Each row is where one point has got to under a steady rotation. How many ticks took it there?
The counts run from 0 to 363.
[  0  28  20   6 -30  66 -34 -10 -25 -45  34   7  -3 -27  13  14  24  -5
  28 -13 -10 -10 -45   1   7  14  19 -11  27  -6  64   0  26  28   6   8
  19  -8 -13 -14  -8  39  17 -67  -2  -9 -25  37  27  26   2 -27  -3   9
  15 -35  16 -33   8  27 -51  11  19 -31 -16  29   1  -5  12  20   6 -71
  15 -33  -3  14  -6  46  14  17  -4  29   9   9 -11] => 290
[  7  28 -12   3 -21  52 -10 -13 -12 -43  45 -18  -4   4  -3   0  18  12
  50 -20 -41  -5  -1  14  20   6  11  10  29 -11  76  19  -4  -2 -13  12
   3 -18 -33 -15 -26  22  44 -52 -21  -2 -34  19   3   8  11 -26 -12  -5
  40 -33  20 -48 -12  39 -52   6  27   1 -12   9  42  -7   5   3  42 -51
   5 -26  23  28  35  -9 -12  40 -11  12  27   3 -20] => 151
[ -6  33  25  -5 -38  72 -35 -25 -19 -40  43  18  14 -14  -2   2  20  13
  29   1 -30 -17 -28  -7  23  23  14 -21  21   8  59  16  21  31   6  10
  23 -19 -26 -22 -20  16  20 -51  -6 -14 -30   0  32 -10  -7 -14  20  20
  23 -16   3 -31  21  14 -58  26  40  -6 -10  18  16 -11  12   8  19 -54
  46 -14  -1  23  24  29   0  12   4  43   6  15 -18] => 293
[ -4  36   8  -1  -6  44 -28   6 -21 -59  23   5  10   5   1   3  -2   5
  20  -5 -26   9   8 -21  47   2  23 -23   2  -4  66   6  43   5 -19  -1
 -12 -31 -17 -11  -6  -4   6 -32 -44   5 -41  -9  11   3  -1  -2  21  11
  16 -36 -20 -23 -12  35 -53  18  32   8 -12  42  61 -28  18  40  26 -46
  25 -26   4  40  52 -10 -14  37  11  40  13  10  -4] => 83
[ -7  18   2  13 -31  55 -19  -3 -28 -19  16   5   1 -28  -8  -8   8  -9
  30 -19   4   9 -12   6  25   2 -15 -25 -12   3  46 -18  31  41   0  26
   1 -13  11  -3  -5  15  14 -43 -31   2 -33  -6  -4  12   1 -22  21  20
  -2 -56  16 -53  -3  22 -54 -21  30 -12  -6  24  30 -43   8  16  26 -75
  18 -20   9  61  38 -31  17  31  28  36  -5  16  -4] => 223
[-26  11   9   3 -37  58 -35 -11   9 -51  24  -1  14   2  17  -7   7  -8
  10  -3 -13 -18 -31   8  31   6   2 -27   5   7  67  -4  25  38  12  35
  -1 -31   9  -3   1   0 -10 -28 -13  16  -8  13  14  27   6 -25  28  19
   1 -56  17 -61 -21  34 -31 -13   0 -20 -17  30  33 -14  23  13  29 -82
  10  -2  -1  49  50  -9 -15  24  15  42 -15   0   0] => 228
[ -3  11  18  12 -25  68 -26   0 -21 -29  32 -19   4 -15  -5  -3   3  -5
  18 -19   0 -13 -30   9  50   3 -10 -27 -18   5  52  -8  34  38  25  30
 -12 -26   8  -8   1  15  22 -26 -17   1 -22  29  16   9  -5 -11  24  31
   9 -45  17 -45   8  23 -63   5  17  -6 -16  25  34 -28  25   9  10 -64
  11 -32 -14  65  42   5   5  15  26  23 -28  24  13] => 225
[ -3  46 -29   6 -31  43 -14  10  -9 -50  33  -8  -8   0   2 -10   8  25
  29 -30 -13 -21  -3   8  29  -4  25  24  12  -3  85  10  24  -4  19  26
  18 -22 -28   7 -15  11   0 -43 -29  20 -42  18  -6   6   0 -38 -21   9
  40 -58  27 -21 -33  39 -32  -5  15 -36 -14  29  13   2  29  33  27 -45
 -19 -35  28  20  34  -2  10  31  -6   3  14   7  -2] => 332
[  6  19 -15  -2  -4  42 -23   8 -14 -25  37  -2   6 -13 -18  -5  -4 -10
  -5 -30   8 -10   7   3  48   8  22 -19  33 -13  74  -8  38  -1   9  23
 -36 -27  -2  27   3  44   3 -54 -20 -10 -13  22  17  -7  15 -14  26  56
 -10 -37 -20 -14   2  22 -44  15  21 -12  -4  53  35 -21  17  29  -2 -75
  -3 -39  10  21   0  20 -34  44  21  47 -21  27   5] => 253
[ -4  14  18  24 -21  58  -4   9 -18 -41  30 -10   2 -25   4   7  13  -6
  21   3   1  15  -9   1  34  -4   7  -5  23  16  64 -26   3  30  17   5
 -18 -33   1  -5 -14  10  14 -34 -31  -5 -11   4  10  23  14  -8  -2  15
  -1 -65   8 -46 -25  26 -43   0  29   0  -2  35  46 -48  16  18  27 -78
  -4 -34 -13  39  48  -4 -20  32  31  17  -5  17 -12] => 220
[  4  31 -31  -3 -22  56  -7  20 -10 -18  46   4  -9  -7  -1  -9   4  29
  14 -10  -6  -3  14  -2  69 -16  37  -5   7  34  84   4  25  19  23  14
  -9 -31 -17  -1 -23  -2   7 -28 -26  10 -41   3  19 -20  -5  -6  19  46
  13 -42  -2 -10 -32  37 -35  24  32  11  -3  24  40  -9  30  19  38 -28
  -8 -20  22  46  40   4  -6  17  19  20 -10  15   3] => 198
[ -6  37 -15 -11 -40  62 -13  -5  -5 -43  38   6 -12  15  -3  -8  23  22
  31 -23  -6   5   7  -2  15  13  32  12  24  32  91   9  13   7   0  15
  10  -9 -11  -4 -12   9   2 -57 -16  -2 -28   0  11   4  -2 -25 -17  16
  26 -63  10 -40 -36  42 -34  -8   9  -2  11  14  34  -7   9  27  37 -63
 -16   7  24  17  39   7 -16  25   2  19  10  -3 -24] => 18
[-11  26 -25 -17 -19  36 -41 -10  -2 -42  43   4   0  18   6   3  16  -6
  13 -20 -40 -29  -4   8  19   4  34  -1  43 -11  77  23  36  -9  -5  27
   6 -28 -27  -2 -24  19  -3 -57 -13   1 -46  35  22  -3  13 -32   0   8
  18 -23  11 -31 -21  44 -38  19  -2 -18  -6  28  29  10  18  32  35 -49
  10  -2  37  19  15  14 -26  33 -23  39  31  18 -18] => 132
[ -2  39  -7 -24 -41  66 -38 -32 -17 -38  50  32  18 -16 -14  -3  -2  18
  32 -31  -6 -25 -26 -11  29   1  14  -9   8   4  70  15  27  33  10  18
  13  -1 -23  -1   6  20   9 -57  -8 -19 -29  -9  30 -13   0 -35  17  17
  25 -29  -2 -28  10  18 -47  21  34 -36 -18  27  -3   2  -6  10   6 -52
  31 -17  31  28  16  28  10  19  -5  43  -3   8  -9] => 295
[ -8  29   5   7 -18  38 -31   6 -26 -40   7   4 -10 -34  11  -3  23 -23
  20 -16  -6  22 -25  -9  20  21   8 -24  13 -14  72 -14  57  15 -15  17
   6 -12  15 -18 -10  19  19 -59 -28 -20 -48  11  12  38  18 -18  -1  14
   1 -39   0 -41 -29  33 -48  -5  27 -18 -15  39  29 -25  13  30   5 -54
  28 -40 -15  35  16   1   8  30  -5  51  -6   2  -3] => 90
[ -3  25   1  10 -38  66  -2 -15   5 -44  47  -7   9  -9  17   9  13  18
  25  -8  -8 -21 -26   9  48  -6  33  27  29  17  82   6  -7  24  33   3
   0 -32 -37  -2  -5   8   2 -38  -9  -5 -12  -6  36  14  15 -25  -4  23
  37 -38  25 -41 -13  33 -34  19  43 -14  -2  28  12  -8   5  -9  30 -42
   1 -40   3  11  34  33  -8  14  -1  18 -14  11 -14] => 166
[-12  33   1  -4 -36  65 -18 -28  12 -34  38  -7  -5  17   6 -13   4  20
  25 -26 -14 -35 -18  10  31  10  20  19  10   6  71  23  10  25  22  28
  28 -32 -44 -10  -5  -6   1 -43 -11   3 -29 -11  20   5   4 -42   6   7
  43 -36  34 -47 -17  39 -42  -6  33 -32   9  16  11  -9  19  -5  28 -32
  10 -18  17  36  44   9  14  10  -9  38  -3  12 -12] => 164
[  7  20  -6  22 -37  53 -12  17  11 -41  41   4   8 -27   4  -7 -17  15
  14   1 -12 -14 -19  -5  59   0  23   0  14  13  77  -7  13   7  29  10
 -22 -45 -18  29   8   5 -11 -28 -28   4   5   0  18   6  13 -15  13  52
  -2 -51   3 -11  -8  29 -28   1  29 -13  -7  36  19 -23  22  15  23 -69
 -10 -39  14  15  42   6 -19  43  25   8 -15  27  -9] => 52
[ -5  17 -21   2 -60  58 -22  -4   0  -6  33  31   6 -44   4  -9  12  12
  19   0 -23 -18 -35  26  29  -2  21   4  22  27  71  23  18  39  18  34
  16 -12 -11  17 -33   8  -6 -46 -10   7 -31  11  22   1   4 -34  19  31
   1 -43  31 -44 -14  27 -24  -2  11 -23  -2  11  10 -14  11  -8  46 -62
   9   8  31  38  26  10   8  32   9  35  11  14 -19] => 177
[  5  15 -10   9 -55  65 -12   4 -12 -15  39  17   0 -56  14  -4  16  11
  17   5 -12 -26 -46  26  40  -5  24  10  21  37  70  15  17  37  36  25
  14 -14  -6  10 -28  15   6 -39  -4   0 -19  30  37  -1   1 -28  14  41
   7 -42  30 -36 -12  29 -28  13  14 -21  -8  16   2  -6  19  -4  33 -63
   1 -11  21  30  20  29  10  22   8  27   0  14 -10] => 176
[ 11  44 -17   4 -22  54 -12  18  -9 -34  51 -15 -12   3   6  -3  -9  32
  30 -20 -12 -32  -8  -1  52  -3  12  13   4  11  77  27  22 -12  20  13
  -5 -31 -39   7 -19  10  25 -29 -23  14 -43  18  -3 -13 -10  -8  10  27
  47 -40   2  -3 -10  27 -53  12  38  -2 -16  19  28   0  34  14  17 -28
 -11 -49  26  33  51   3   6  38   7  -3   3  20   5] => 330
[  1  41 -18  -5   4  55 -31  -1 -26 -35  44  -2 -17   1  -2  10  15 -10
  30 -40  -6   8  17 -17  41 -13  21 -41  26 -28  69 -13  35  -6 -18   0
  -8 -14 -19  -9  -4  26  20 -54 -26  -4 -59  16  11   3  15 -14   5  32
   9 -26  -9 -13  -2  32 -72   9  37 -13 -27  35  33 -15  10  37   8 -41
   9 -40  17  20   7  12  -1  30  -3  23   7  20  -6] => 267
[ 11  29 -26  -9 -39  58 -15  -1   1  -8  37   1   5 -17  -2 -15 -15  15
  18 -23 -12 -34 -18  21  56 -15  20   6  -2  12  72  24  34  19  26  28
  -5 -23 -19  29   2   7   0 -47 -13   9 -26  -4  28 -22  -8 -30  17  52
  26 -38  24 -30 -11  42 -35  -4  26 -32  -4  23   7 -18   9   9  23 -35
   1 -13  56  32  33  19  13  24   8  25  -6  24  -7] => 181
[ 10  33 -23   1 -41  44 -26 -12   1 -19  25  33 -17 -34   7   4   6  16
  24  -6 -21 -40 -42   5  10  12  17 -16  17  -4  67  35  29   2   0  28
  24 -23 -30  16 -33  36  21 -70 -12   9 -44  32  13   5   2 -34  19  31
  13 -23  12 -27   6  33 -36  -5  19 -20 -11  14  -9  -8  12   8  16 -56
  11 -15  40  17  11  25  29  41  -3  38  20  11 -24] => 309
[  1  16   2  19 -28  50 -24  -3  13 -28  12 -13  -2 -12   3   0   2 -32
   6 -23  -7 -13 -28  10  31  -3  19 -11   3 -22  58 -24  34  21  15  28
 -14 -35  -6  21  30  25 -12 -50 -25   9 -18  13  16  32  23 -27   6  32
 -13 -54  16 -39  -6  48 -42 -10  15 -41  -2  53  18 -33   7  31   8 -72
   6 -31  18  27   8  10  -2  23  26  31 -15  25  -5] => 236
[ 12  10  20   9 -43  68  -6 -10 -16 -39  23   8   6 -29 -18  -9  -8  17
  17 -10   3 -15 -20  -1  28  27   1   2 -10  22  60  -2   9  33  48  24
   9 -36 -11  -2  -2  21  16 -43 -27 -14  -9  -4  25  -9 -10 -22   8  39
  -5 -47   4 -46   9  19 -40 -13  30   1  10  26  22 -38  32  10   5 -69
  -7 -28  -9  37  56  11  -3  24  24  21 -26  23 -16] => 42
[ -2  24 -14   4 -30  43 -12  26   3 -37  39 -11  -1 -10  20 -11   3  -7
   8  -5 -19   6  -2 -15  40  20  26  -6  24  13  78 -19  47  -6  12  13
 -22 -38   6   6 -10  16  -2 -38 -20 -11 -19  18  19  10  20  -4  -3  43
  -5 -57 -10  -2 -31  37 -36  10  25   8   3  40  38  -8  36  43  17 -69
  -7 -44 -13  22  30   6 -38  27  18  20  -6  26  -7] => 70
[ 13  22 -17  23 -45  49 -11  28   8 -27  30  16   1 -42  10   2 -12   5
  18  -8 -11 -10 -23   0  44 -15  22  -1  13   6  77 -10  18   6  17  12
 -19 -34  -9  34  10  13 -12 -39 -29  14  -3  -2  16   5  22 -24   8  59
  -6 -59   7 -11  -7  35 -30 -18  21 -27 -17  40   9 -21  11  22  20 -73
 -11 -41  26  13  38  10  -6  47  26   9  -4  30 -11] => 53
[ -4  32 -38  -9 -20  46  -7  17 -13 -17  38   7  -6 -18 -13  -6  -1  21
  12 -23  14  -2  14  -2  61 -23  31  -5   8  24  90  -4  26  18  19  20
  -9 -22  -8  10 -10   9   0 -34 -31  11 -37  -1  10 -13   1 -18   8  46
  16 -52   4 -21 -46  38 -28  17  25  -9  -2  33  41  -8  21  28  29 -37
 -14 -21  45  46  38   1  -5  24  13  25  -7   9  -1] => 199
[-12  24   8  10 -29  54 -22  -5 -33 -35  22  -8  14 -20 -17 -22  13  19
  23 -27 -13  -9  18  33  23  21  17  26  21  -4  67  18   8  25  16  34
  24 -21 -30 -19 -20  18  10 -51 -29  -7 -33   0   8   9 -10 -46  -2  -8
  42 -40  24 -55 -10  25 -46  12  34 -30   6  23  37  -9  25   4  31 -45
  12 -28  -1  34  14  11  -3  26  -8  35   7  16   1] => 155
[-12  34  -8   2 -20  41 -16  20 -36 -24  10   6 -11 -23   2  -4  12  11
  -9 -16  27   0  -8  10  55   0  11  -4  16  24  72   7  39  27  28  29
   4 -22   4   3 -12  13  -4 -30 -36   5 -35  10  -7   9 -23 -17  25  40
  15 -56  17 -33 -38  33 -32   2  25 -15   1  36  36 -18  30  14  12 -41
 -11 -37  -3  49  30  11  17  20  15  46 -35  10  18] => 208
[ -3  39   2   7 -31  62 -19  12 -20 -37  21  19  -4 -23   3   7   5  41
  24   8   4   0 -27  -5  51  -4  15 -13   1  27  85  32  16  28   5   3
  14 -11 -17   2 -11   3  14 -39 -31  14 -29 -14  -1  13 -17 -15  31  42
  29 -49   9 -34 -14  36 -37  10  38  -4 -13  27  19 -19   5   1  25 -45
   2 -27  20  32  38  20  38  25  22  31 -12 -10   5] => 30
[ 18  15 -29 -10 -36  48   1  -6   6  -5  18  20 -24 -15  -7 -10  -1  20
   0 -21  18 -30 -11  13  11   7  23   8   5  13  64  14  29  17  37  37
   3 -29 -13  23 -23  26   3 -51 -29   5 -39  17  -3 -15  -2 -24  10  37
  -1 -59  10 -33 -22  39 -30 -15  28 -13  32  32  19 -26  31  25  21 -58
 -11 -19  30  54  27   5  21  25  26  42  -6  28 -15] => 191
[ 13  26  10   8 -24  64 -11   2   0 -59  28  -4   1  14 -16  10 -15  30
  33 -13  -7 -24 -15  -3  36   1  17   7 -17  12  72  14   1  13  22   6
  -5 -34 -37   0  11   6  13 -38 -29  19  -4  -6  14   1 -11 -19   6  24
  31 -53   6 -44   1  47 -50   3  27   0  -3  30  35 -23  17  12  19 -49
 -18 -35  25  26  65  12   8  23  21   1 -12   5  -8] => 33
[  4  31 -23  -1 -15  45 -11  -9 -11 -42  40  -5  -6   5  -6   7  12  12
  45 -24 -10 -15  -6  10  13 -10  13  16  30 -10  81  16  -4   1  -5  13
   0  -8 -26  -6 -23  33  32 -55 -25   0 -31  19   1  14  12 -38 -14  -3
  41 -48  16 -51 -25  42 -43  10  24 -22 -19  19  26  -4  -5   7  41 -58
  -2 -22  42  28  31  -6  -6  44 -25  23  22  -3 -22] => 150
[ -3  32  11  -2 -36  67 -33 -21 -16 -37  26  27  -9 -22  12   2  24  -2
  31  -9 -18 -12 -39  -1  -5  19  11 -13  25   0  63   5  27  35   0  11
  29  -4 -18 -11 -20  28  17 -69  -4 -10 -34  18  21  22   5 -31   3   1
  19 -34  16 -40   1  29 -48   1  14 -33 -12  17  -3  -4   7  24  13 -72
  28 -15   2  20   5  24  17  21  -5  40  13   5 -22] => 291
[  2  32   5   2 -36  61 -16 -10   1 -50  15  10   2   9 -19  -4 -13  35
  29 -16  -6 -17  -9  -9  32   6  13  -1 -15   8  71  24   4  21  14  18
   9 -35 -33   3   9   4   7 -37 -33  22 -16 -23  -3   2 -23 -29  22  18
  28 -57   8 -51  -8  40 -37  -3  32 -10  -1  28  25 -23  12   9  25 -50
   0 -17  33  37  60   0  17  25  25  20 -10   1  -3] => 32
[ 11  23  19   3 -23  51  -2   1 -44 -40  29  -1  15 -33  -5   5  13  18
  21 -12   9 -13 -23  28  31   8  10  31  37  13  71  33   5  29  32  15
   8 -14 -13  -5 -28  36  17 -43 -30 -15 -20  23  23   6 -21 -26  -3  12
  39 -33  22 -48  -3  17 -48  25  25 -19  -7  26  31 -17  16  -4  16 -53
   0 -45  -3  18  18  42  -2  30  -6  30  -3  14   2] => 157
[-11  16  -4  -5 -31  58 -33 -10  -1 -12  10  37  -6 -31  -5  -5   8 -12
   3  -6  -1  -6 -19  -3  28   7  16 -42   9  -4  50 -13  39  40   9  33
  -2 -26 -16   8 -11  11  -5 -52 -28   7 -34  -9  16   4  12 -18  38  30
 -25 -37   1 -35   3  30 -45  -8  30 -21   8  48  18 -38  15  28   7 -69
  36 -10  12  51   5   9  16  18  37  62   2  25  -7] => 241
[  2  43 -15  -8  -4  40 -21   3 -22 -24  42   3  -3 -22   6  -7  20   4
  20 -20 -22   3  10  12  47  -6  34   5  49  -7  81  28  42  -4 -15   9
  -2 -11 -21   7 -22  19   7 -58 -23 -15 -66   0  23  -9   9 -22  11  29
  21 -18   8 -12 -15  30 -48  24  43 -18  -5  37  33  -8   2  22  17 -31
  16 -26  32  -1  -1  29 -11  30 -16  47  17  19 -10] => 135
[-22  30  -4  -6 -27  40 -21   1 -18 -38   4  11  -7  -7   2  -1   9  12
 -13 -15  24 -15 -12   9  33   1   8  -1  11  18  75  12  34  23  23  32
  10 -23   9  11 -20  13 -16 -27 -40   6 -27  15 -12  13 -20 -20  25  29
  16 -65  13 -43 -50  37 -25 -14  14 -10   3  33  38 -23  30  14  18 -58
  -7 -25   4  45  45  -5  17  28  13  55 -21   5  16] => 209
[  3  38  -5 -11 -19  75 -14  -7  -8 -34  53 -12 -17  30  -5  -3  14  29
  23 -23  -6 -24  -6  -9  34   8  29  -2   0  25  76  22  21   5  20  12
   7 -23 -29 -13  -9   8  14 -44 -10   5 -40  33  24 -22 -31 -16   5  27
  29 -46   8 -23 -18  43 -52  19  25  18  -2  10  32  -2  37  25  19 -36
 -12 -11  16  39  37  29   0  10  11  12   4   7 -15] => 15
[  0   6 -20 -16 -18  54 -30 -17  18 -27  38  20  -3  -4  -2  11 -10 -16
   8 -22   5 -31 -40 -18  34 -16  19 -41   7  -8  63 -12  38  22  10  28
 -18 -25  -1  18   4  33   0 -45 -11   6 -20  31  29  -6  20 -20  26  36
 -21 -44 -10 -29  -3  33 -46  -2   3 -24 -16  42  13  -8  11  31  14 -70
  12 -15  34  48  23  10  -8  30   4  41  -9  12 -18] => 245
[  9  34  -3  -4 -36  53  -6  -5 -27 -35  22   3  -9 -13  13  -8   5  13
  20 -25  12 -29 -36   0  12   6  -2  21  -8  18  64  15  44  25  31  33
  27  -9  10  -3 -17  21   9 -39 -24 -10 -40  28   7   5  -7 -26 -23   5
  30 -60  30 -39 -31  32 -37 -15  19 -28   1  18  13 -12  25  31  10 -46
  -2 -29  10  46  56   9  24  30  -9  26  -3  16  -2] => 341
[ 20  11  -7  23 -45  47 -19  14  12 -18  19   5 -12 -26   5 -15  -6  -4
  16  -3 -39  -4  -6   9  20  14  10 -21   6 -10  53  -1  26  -6  12  23
  -5 -40 -18  27 -10   9   7 -50 -29  20 -21  -1  -1   4  14 -17  20  41
 -16 -46  13 -24   7  35 -41 -35  26 -12   4  29  23 -47  22  24  26 -73
   3 -27  16  29  40 -17  -1  47  34   7  17  41 -22] => 55
